In the data rows, zero lies at 4.5, halfway between 4 and 5.
How far apart are the two rows of each pair, measured in a hidden way? 0 means very close, and 40 very far. Two or three weighted sums of its numbers give each row a place; it is the straight-line distance between the places.
[5 5 5 5 5 6 4 5 5 4 4 3 3 6 5 3 6 4 4 4 6]
[5 7 4 3 5 4 6 6 7 4 4 1 2 6 6 2 5 5 3 2 6] 7
[4 4 6 5 5 7 4 5 3 4 4 4 3 5 5 4 7 4 5 5 7]
[5 5 6 6 5 7 3 6 4 3 4 3 2 5 6 3 8 3 6 5 7] 24
[4 4 5 6 3 6 2 3 1 3 6 5 4 5 4 4 7 1 8 8 6]
[5 5 5 5 6 5 5 6 5 4 4 3 3 5 5 4 6 5 3 3 6] 4
[4 8 5 4 3 7 3 5 6 4 4 3 1 5 6 1 7 2 6 5 6]
[4 0 6 7 7 5 4 5 1 4 4 7 7 4 3 9 4 6 4 5 5] 31
[4 3 5 5 4 6 4 4 4 5 4 6 6 3 4 5 4 4 5 6 4]
[5 6 4 4 4 3 5 4 4 4 6 3 3 5 5 4 5 4 5 5 5] 4
[4 5 4 5 1 6 2 3 4 6 5 7 6 2 4 4 2 2 7 7 2]
[3 5 3 3 3 5 5 3 6 6 5 5 6 4 3 3 5 4 5 5 3] 8
[4 4 4 4 5 4 5 4 5 5 5 5 5 5 4 4 5 5 4 4 4]
[5 4 6 5 6 6 4 6 4 3 3 4 3 5 5 5 5 4 4 4 6] 1
[4 3 5 5 3 6 3 3 4 6 4 7 6 3 4 5 4 4 6 6 3]
[4 4 4 4 5 3 6 4 5 5 5 5 6 5 4 5 4 6 3 4 3] 14
[5 7 4 3 4 5 5 5 7 5 4 2 2 5 6 2 5 4 4 3 5]
[6 3 7 6 8 5 5 7 3 3 3 3 3 6 6 6 6 6 2 2 7] 9
[5 4 4 4 5 3 6 4 6 5 4 5 6 5 4 5 3 6 3 3 4]
[4 6 4 3 2 6 5 3 7 6 5 4 4 4 4 2 4 3 6 5 3] 19
[6 2 7 6 8 5 5 7 2 2 3 3 3 6 5 7 6 6 3 3 7]
[5 5 5 5 6 5 5 6 5 3 4 3 2 6 6 4 6 5 3 3 7] 4
[6 4 6 5 8 3 6 8 4 3 4 2 3 6 6 6 5 7 2 2 7]
[5 4 5 5 6 6 5 5 5 4 3 4 3 5 5 4 6 5 4 3 6] 11
[4 2 6 6 5 7 3 4 3 5 3 7 6 3 4 6 4 4 6 6 5]
[6 4 6 5 8 4 6 8 4 2 3 3 3 6 6 6 5 7 2 2 7] 26
[4 6 5 5 2 8 2 4 5 5 4 5 3 4 5 1 6 1 7 6 5]
[5 9 2 3 1 3 5 3 6 5 7 2 2 5 5 1 6 2 6 6 4] 8
[5 6 5 3 7 4 7 7 7 4 3 2 3 6 6 4 5 7 2 1 6]
[3 7 3 3 1 5 5 3 7 7 6 4 5 4 4 2 5 3 6 6 3] 27
[4 7 2 3 2 3 5 2 7 6 5 5 5 3 4 2 2 4 5 5 2]
[5 4 4 4 5 2 5 4 5 5 4 5 6 4 4 6 1 7 3 3 3] 20
[4 4 4 5 4 3 4 4 4 5 5 5 6 4 4 6 3 5 5 5 3]
[4 5 4 5 2 6 3 2 4 5 5 6 5 4 4 3 5 2 7 7 3] 20
[4 7 2 3 1 4 4 2 7 6 6 5 5 3 4 2 3 3 6 6 2]
[3 3 5 6 3 8 2 3 3 5 4 7 6 3 4 4 5 2 7 7 4] 14
[4 3 5 5 4 5 4 4 4 5 4 7 6 3 4 6 2 5 5 5 3]
[4 3 5 5 5 5 4 4 4 5 4 6 6 4 4 6 4 5 4 5 4] 14
[5 2 5 5 6 2 5 5 3 4 4 6 7 4 5 8 1 7 3 3 3]
[4 4 6 5 5 7 3 5 4 4 4 4 3 5 5 3 7 3 5 5 6] 37
[3 5 4 5 0 8 1 1 4 6 5 7 5 2 3 2 4 0 9 9 2]
[4 4 4 4 4 5 5 3 5 6 5 5 6 5 3 5 5 5 5 5 4] 25
[6 3 6 5 8 4 6 7 4 3 3 3 3 6 6 6 5 7 1 2 6]
[5 8 4 3 4 5 5 5 7 4 4 1 1 5 6 1 6 4 4 3 6] 21
[6 2 7 5 9 4 6 8 3 2 3 2 3 6 6 7 6 7 2 2 8]
[5 5 3 3 6 0 7 5 7 5 4 4 6 4 5 6 0 8 1 1 2] 14
[4 5 3 4 4 4 5 4 6 6 5 5 5 4 4 4 3 5 4 4 3]
[5 5 5 4 6 5 5 6 5 3 4 3 3 6 6 4 5 5 3 3 6] 15
[5 7 2 3 3 2 6 4 8 6 5 4 5 4 5 3 2 6 3 3 2]
[5 5 5 4 7 4 6 7 5 4 4 2 3 6 6 5 6 6 2 2 7] 21
[3 6 4 5 1 6 2 2 5 6 5 7 5 3 4 2 4 2 8 8 2]
[4 6 3 3 4 3 6 4 7 5 5 4 5 4 4 4 3 6 3 3 3] 22
[4 6 4 3 4 5 5 3 6 5 5 5 5 5 4 3 5 4 5 5 4]
[5 5 6 5 5 7 4 6 4 4 4 3 2 5 5 3 7 3 5 5 7] 26
[4 4 4 5 3 4 3 4 4 6 5 6 6 3 4 5 2 4 6 6 3]
[4 3 5 4 5 5 5 4 4 5 5 5 6 5 3 5 5 5 5 5 4] 20
[3 3 5 6 3 7 3 3 2 5 5 7 6 3 3 5 6 2 7 8 4]
[3 6 3 4 0 6 2 2 6 6 5 7 5 3 4 2 4 1 8 8 2] 15
[5 6 5 5 4 7 4 6 5 4 4 3 2 5 6 3 7 3 5 5 7]
[4 7 3 4 2 4 4 3 7 6 5 5 5 3 5 2 2 3 5 5 2] 5
[5 5 4 5 4 3 4 4 3 3 6 4 4 5 5 4 6 3 6 5 5]
[4 3 7 6 6 8 3 6 2 3 3 4 3 5 5 5 7 3 5 5 7] 9
[5 6 5 4 5 5 5 6 6 4 4 2 2 6 6 3 6 5 3 3 6]
[3 7 3 3 1 6 4 2 6 6 6 5 5 4 3 1 6 2 7 6 3] 8
[5 4 3 4 5 1 6 5 6 5 5 5 6 4 5 6 1 7 2 3 3]
[4 7 4 4 3 6 4 5 6 5 4 3 2 4 5 2 5 3 5 4 5] 16
[5 2 5 4 8 1 8 6 4 4 4 4 6 5 4 8 3 9 1 2 5]
[4 5 3 3 4 4 6 3 6 6 6 4 5 5 4 4 5 5 4 5 3] 22
[5 2 5 5 6 3 4 5 3 5 4 6 6 3 4 8 1 6 3 4 3]
[4 4 4 4 4 4 4 3 3 4 6 5 6 5 3 5 6 4 5 6 4] 22
[4 3 5 5 5 5 4 4 4 5 4 6 6 4 4 5 4 5 4 5 4]
[5 5 6 5 5 6 4 6 4 3 4 3 2 5 5 4 7 4 5 4 7] 1
[4 4 4 4 4 3 5 3 4 5 6 5 6 4 4 5 4 5 5 5 3]
[4 2 5 6 4 5 3 4 2 5 4 7 6 3 4 7 2 4 6 6 4] 24
[5 4 6 6 6 7 4 5 3 3 3 4 3 6 5 4 7 4 5 5 7]
[3 2 6 6 3 8 2 2 2 5 5 8 6 4 3 5 6 2 8 8 4] 10
[6 5 4 4 6 1 6 6 4 3 5 3 4 5 5 6 4 6 3 3 5]
[5 5 6 5 4 7 3 5 4 4 4 4 2 5 5 3 6 3 5 5 6] 12
[4 6 3 4 2 5 3 2 6 6 5 6 5 3 4 3 3 3 6 6 2]
[5 4 5 5 5 4 3 5 2 3 5 4 4 5 4 5 6 3 6 6 6] 14
[6 5 4 4 6 2 6 6 4 3 5 2 4 6 5 6 5 6 3 3 6]
[6 4 6 5 7 4 5 7 4 2 4 2 2 6 6 5 6 6 3 2 7] 20
[5 6 4 4 4 2 5 5 4 4 6 2 3 5 5 5 4 4 4 4 5]
[4 3 4 4 5 3 6 4 4 5 5 5 7 5 3 6 4 6 4 4 4] 18
[5 4 6 6 5 7 3 6 2 3 4 4 3 5 5 4 7 3 5 5 7]
[4 5 4 5 2 5 3 2 5 6 5 7 6 3 4 4 3 3 6 6 2] 13
[4 4 4 5 4 5 4 3 4 5 5 6 6 5 3 4 6 4 6 6 4]
[5 3 7 6 7 6 4 7 3 2 3 4 3 6 5 6 6 5 4 4 7] 18
[4 2 5 5 5 4 4 4 4 5 4 7 6 3 4 6 3 5 4 5 3]
[4 4 4 5 4 4 4 4 4 5 4 6 6 3 4 6 2 5 4 5 3] 16
[4 5 4 5 1 5 3 3 4 6 5 7 6 2 4 4 2 2 7 7 2]
[6 6 4 3 6 2 7 7 7 4 4 2 3 6 6 4 4 7 1 1 5] 16
[5 4 6 6 5 7 3 6 3 3 3 4 2 5 5 4 7 3 5 5 7]
[4 3 5 5 5 5 5 4 3 5 5 6 6 5 3 6 5 5 5 5 4] 17
[5 7 4 4 4 6 5 5 6 4 4 3 2 5 6 2 6 4 4 4 6]
[5 1 6 6 6 4 4 5 2 4 4 7 7 4 4 8 3 5 5 5 4] 12
[4 7 2 3 2 4 5 3 7 6 5 5 5 3 4 2 3 4 5 5 2]
[4 6 4 4 2 6 4 3 5 6 5 5 5 4 4 3 5 3 6 6 4] 15
[5 6 5 4 5 5 5 6 5 4 4 2 2 5 6 4 6 5 4 3 6]
[5 6 4 4 3 3 4 5 4 4 6 3 3 4 5 4 4 4 5 5 5] 16
[4 5 3 3 4 4 6 3 6 5 5 5 5 5 4 4 5 5 4 4 4]
[5 8 1 1 3 0 7 4 9 7 6 3 5 4 5 3 1 6 2 2 1] 24
[5 7 4 4 5 5 5 6 6 3 4 2 1 6 6 2 6 4 4 3 6]
[4 4 4 4 4 4 6 4 5 5 5 5 6 5 4 5 4 5 4 4 4] 17
[5 6 4 4 6 3 7 7 6 4 4 1 2 6 6 4 5 6 2 2 6]
[3 4 4 4 2 6 4 2 4 6 6 6 6 4 3 4 6 3 7 7 3] 10
[5 6 3 3 5 0 7 5 7 5 4 4 5 4 5 6 0 8 1 1 2]
[5 3 4 5 5 3 4 4 4 5 4 6 6 3 4 7 2 6 4 5 3] 23
[4 5 3 3 4 3 5 3 5 5 6 5 6 5 3 4 5 5 4 5 3]
[5 6 5 5 5 6 4 6 5 4 4 3 2 5 6 3 6 4 4 4 7] 17
[5 6 4 4 6 3 6 6 6 3 4 2 3 6 6 4 6 6 2 2 6]
[5 5 6 5 6 5 5 7 4 3 3 2 2 6 6 4 6 5 3 3 7] 7
[4 5 4 4 4 4 5 4 6 6 5 5 5 5 4 4 4 5 4 5 3]
[5 1 5 5 7 2 5 6 3 4 3 6 7 4 5 9 1 8 2 3 4] 38
[3 4 5 6 3 7 3 3 3 5 4 6 5 4 3 4 5 3 7 7 4]
[5 3 5 6 5 4 3 5 1 3 6 4 4 4 5 6 5 3 6 6 6] 26
[4 6 3 3 2 4 5 3 7 6 5 5 5 3 5 3 2 4 5 5 2]
[5 4 4 4 5 2 6 4 5 5 5 5 6 5 4 6 3 6 3 4 3] 5
[4 4 4 5 3 6 3 3 4 6 4 7 6 3 4 5 3 3 7 7 3]
[5 4 5 5 4 4 3 5 3 4 5 4 4 4 5 5 4 4 6 5 5] 8
[4 6 3 3 3 4 5 3 7 5 5 5 5 4 4 3 4 4 5 5 3]
[5 6 5 4 5 5 5 6 6 3 4 2 2 6 6 3 6 4 4 3 6] 5
[6 4 6 5 7 5 5 7 4 3 3 2 2 6 6 5 6 6 2 2 7]
[4 4 4 5 3 6 3 3 4 5 5 6 6 3 4 4 4 3 6 6 3] 12
[6 2 7 6 9 4 5 8 2 2 3 4 3 6 6 8 5 6 2 2 8]
[4 6 3 4 2 4 4 3 6 6 5 6 5 3 4 3 2 3 6 6 2] 31
[4 5 3 4 3 4 4 3 6 6 4 6 5 4 4 4 3 4 5 5 3]
[5 4 6 5 7 5 5 7 4 3 3 3 3 5 6 5 5 5 3 3 7] 10
[5 5 4 4 4 2 5 5 4 4 6 3 4 5 5 5 4 4 5 4 5]
[5 5 5 5 6 5 5 7 5 3 3 2 2 6 6 4 5 5 3 2 7] 12
[4 0 8 9 5 7 0 4 0 4 3 9 8 2 3 9 3 3 8 8 5]
[5 6 5 5 5 5 5 6 4 3 4 2 2 6 6 3 7 4 4 4 7] 18
[5 2 5 5 6 4 4 4 3 4 4 6 6 4 4 7 3 6 4 4 4]
[6 5 6 5 7 4 6 7 5 3 3 2 2 6 6 5 5 6 2 2 7] 14
[6 5 5 4 7 2 7 7 6 4 4 2 3 6 6 5 4 7 1 1 6]
[4 7 3 3 2 4 4 3 7 6 5 5 5 3 5 3 2 4 5 5 2] 8
[4 4 4 4 5 4 5 4 5 5 5 5 6 4 4 5 3 5 4 4 3]
[5 4 4 4 5 2 6 4 5 4 5 5 6 5 4 6 3 6 3 4 3] 16
[5 6 5 4 6 5 5 7 5 3 4 2 1 6 6 3 6 5 4 3 7]
[4 5 3 4 3 4 4 3 5 5 5 6 6 4 4 4 4 4 5 6 3] 6
[4 4 4 5 4 4 4 3 5 5 5 6 6 4 4 5 3 4 5 5 3]
[4 2 7 7 6 7 3 6 2 3 3 5 4 5 5 5 7 4 5 5 7] 5
[5 5 5 5 5 6 4 6 4 3 4 3 2 6 6 3 7 3 5 4 7]
[5 5 5 5 5 6 5 5 5 3 4 3 3 5 5 3 6 4 4 4 6] 14
[6 7 3 3 4 1 6 5 5 4 6 2 3 5 5 4 3 5 3 3 4]
[5 7 4 3 5 4 6 6 7 4 4 2 2 5 6 3 5 6 2 2 6] 18
[6 4 6 5 7 4 5 7 4 3 3 3 3 5 6 6 5 6 3 2 7]
[5 5 6 6 4 7 3 6 3 4 4 3 2 5 5 3 7 2 6 5 7] 30
[5 4 6 5 7 5 5 7 3 3 3 3 3 6 5 5 6 5 3 3 7]
[5 4 6 5 6 6 4 6 4 3 3 3 3 5 5 5 6 5 4 4 6] 11
[4 3 5 6 3 6 2 3 2 5 5 7 6 3 3 6 4 3 7 7 3]
[5 5 3 3 6 1 7 5 8 5 4 4 6 5 5 5 1 8 1 1 3] 15
[6 2 6 6 7 2 5 7 1 3 5 4 5 4 5 8 3 6 3 3 6]
[4 5 4 5 3 6 3 3 5 6 4 7 6 3 4 3 3 3 6 6 2] 31
[4 9 4 3 2 6 5 4 7 5 5 2 1 4 6 0 6 2 5 4 5]
[4 4 4 5 3 5 3 3 4 5 5 6 6 3 4 5 4 3 6 6 3] 11
[4 5 4 4 2 5 3 3 5 6 5 6 5 4 4 3 4 3 6 6 3]
[3 4 5 6 2 8 2 2 2 6 5 6 6 3 3 4 7 1 9 9 5] 33
[4 6 4 3 3 5 5 3 6 6 6 4 5 5 4 3 5 4 5 5 4]
[4 1 6 6 6 5 3 4 2 4 4 7 7 4 4 8 4 5 5 5 4] 29
[5 2 5 6 5 4 4 5 3 5 4 7 7 3 4 8 1 6 4 5 3]
[3 6 4 4 2 7 4 2 5 6 5 5 5 4 3 2 6 2 7 7 4] 23
[4 3 5 6 4 5 3 3 3 5 5 7 6 3 4 6 3 4 6 6 3]
[4 4 4 4 4 5 4 3 4 5 6 5 6 5 3 4 6 4 6 6 4] 21
[5 2 5 6 5 4 3 5 3 5 4 6 6 3 4 7 2 5 5 5 4]
[6 6 4 4 6 3 6 7 6 4 4 2 2 6 6 4 5 6 2 2 6] 16
[6 3 6 5 8 2 6 8 4 3 3 2 3 6 6 7 4 7 1 1 7]
[3 4 5 5 3 7 3 3 4 5 5 6 6 5 3 4 7 3 7 7 4] 34
[3 5 4 4 3 6 4 3 5 6 5 6 6 4 3 3 6 3 6 6 4]
[4 2 5 5 4 6 3 3 3 5 5 7 7 4 3 5 5 4 6 6 4] 5
[5 4 6 6 6 6 4 6 4 3 3 4 3 6 5 4 7 4 4 4 7]
[4 6 3 4 2 5 4 2 6 6 5 5 5 3 4 2 4 3 6 6 2] 13
[4 3 5 5 4 5 4 3 3 5 5 6 6 5 3 6 6 4 6 6 4]
[4 7 2 2 3 4 6 3 8 6 6 4 5 5 4 2 5 4 5 5 3] 25
[4 3 4 5 4 4 3 3 4 5 4 7 6 3 4 6 2 5 5 6 3]
[4 4 5 5 4 5 4 4 3 4 5 6 6 5 3 5 5 4 5 6 4] 23
[4 3 5 5 6 4 5 4 3 5 5 5 6 5 3 6 5 5 4 4 5]
[5 6 5 4 5 6 4 5 6 4 4 3 2 5 6 2 7 4 5 4 6] 34
[4 5 4 5 2 5 3 3 4 6 5 6 5 3 4 4 3 3 6 6 3]
[4 4 6 6 4 9 2 4 3 4 3 6 3 5 5 3 7 2 7 7 6] 26
[4 1 6 6 6 5 4 4 2 4 5 6 7 5 3 7 5 5 5 5 5]
[4 5 3 4 4 3 5 4 5 6 5 5 6 4 4 5 2 5 4 4 3] 15
[4 6 3 5 2 5 3 3 6 6 5 6 5 2 4 3 2 3 6 6 2]
[5 6 5 4 5 5 5 6 5 4 4 3 2 6 6 3 6 5 4 3 6] 23
[4 4 5 4 4 5 5 3 4 5 5 5 6 5 3 5 6 4 5 6 4]
[5 5 3 3 5 1 6 5 6 5 5 4 5 4 5 5 1 7 2 2 3] 18
[5 1 6 6 5 5 3 4 2 4 4 7 7 3 4 8 3 5 5 6 4]
[4 6 4 5 1 6 2 3 3 5 6 4 3 4 5 2 6 1 8 7 5] 26
[4 4 4 4 4 4 5 4 5 5 5 5 6 5 4 5 5 5 4 5 4]
[4 5 4 4 3 5 3 3 5 6 5 6 5 3 4 4 3 4 6 6 2] 7
[4 5 5 5 4 8 4 5 5 4 3 4 2 5 5 2 7 3 5 5 6]
[4 5 4 4 4 5 5 3 5 5 5 5 5 5 4 4 5 4 5 5 4] 12
[4 6 4 4 2 5 3 3 4 4 6 4 3 4 5 3 5 2 7 7 4]
[5 7 4 4 4 5 5 5 6 4 4 3 2 5 6 2 6 4 4 4 6] 4
[4 3 5 5 5 5 5 4 3 5 5 6 6 5 4 6 5 5 5 5 4]
[5 5 6 5 6 5 4 7 4 3 3 3 2 6 6 4 6 5 4 3 7] 6
[6 6 5 4 6 4 6 7 5 3 4 1 1 6 6 4 6 5 3 2 7]
[3 6 3 3 2 5 5 2 6 6 6 5 5 4 3 2 5 3 6 6 3] 15
[4 4 4 3 5 3 7 4 5 5 5 4 6 5 4 5 4 6 3 4 4]
[4 4 4 4 3 5 4 3 4 6 6 5 6 4 3 4 5 4 6 6 3] 20
[4 7 3 3 1 4 4 3 7 6 5 5 5 3 4 2 3 3 6 6 2]
[6 4 6 5 7 5 5 7 4 3 3 3 3 6 6 6 5 6 2 2 7] 33
[4 2 5 6 5 5 3 4 2 4 4 7 7 3 4 7 3 4 6 6 4]
[5 6 5 4 5 5 5 5 6 4 4 2 2 6 5 2 7 4 4 4 6] 34
[4 3 5 4 5 4 6 5 4 5 5 4 5 5 4 5 5 5 4 4 5]
[4 5 4 4 4 4 5 3 5 5 5 5 6 5 4 4 5 5 5 5 3] 20
[5 1 5 6 6 2 5 5 3 4 4 6 7 3 4 9 1 7 3 4 3]
[5 0 7 7 7 5 4 5 0 3 4 6 7 5 3 9 5 6 4 5 6] 8
[5 5 5 5 5 6 4 6 4 4 4 3 3 5 5 4 6 4 5 4 6]
[4 6 3 3 4 4 6 4 7 5 5 4 5 5 4 3 5 5 4 4 4] 20
[5 4 6 6 6 6 4 6 3 2 3 3 2 6 6 4 7 4 4 4 7]
[4 3 5 6 4 7 3 3 2 4 5 6 5 4 3 5 7 3 7 7 5] 8
[5 6 5 5 4 7 3 5 4 3 4 3 1 5 6 2 7 2 6 5 7]
[4 7 3 3 3 3 5 3 7 6 5 5 5 4 5 3 2 5 4 4 2] 20
[4 4 5 5 4 6 4 4 4 6 4 6 5 3 4 5 4 4 6 6 4]
[3 4 4 5 3 7 3 2 4 5 5 6 6 4 3 3 6 3 7 7 4] 13
[5 7 3 4 3 3 5 4 5 4 6 3 3 5 5 3 4 3 5 5 5]
[6 6 5 4 7 3 6 7 5 3 4 1 1 6 6 4 5 6 2 2 7] 8
[4 3 5 6 2 7 1 3 3 5 4 8 6 2 4 5 3 2 8 8 3]
[6 2 7 6 8 5 5 7 2 2 3 3 3 6 6 7 6 6 3 3 8] 15
[5 6 3 3 5 1 7 4 7 5 5 4 5 5 5 5 2 7 2 3 2]
[5 4 4 4 5 2 6 5 5 5 4 5 6 4 4 6 2 7 3 3 3] 17
[4 8 2 2 3 3 6 3 9 6 5 4 5 4 4 2 3 5 4 4 2]
[4 5 4 4 3 6 4 3 5 5 5 5 5 5 3 3 6 3 6 6 4] 9
[5 6 2 3 4 1 6 4 7 6 5 5 6 3 5 5 1 6 3 3 2]
[4 8 2 3 0 5 4 2 8 7 5 5 4 3 4 1 2 3 6 6 1] 27
[5 6 4 3 6 4 7 6 7 4 4 2 2 6 6 3 5 6 2 2 6]
[4 4 4 5 4 4 4 4 5 5 4 6 6 3 4 5 2 5 5 5 3] 7
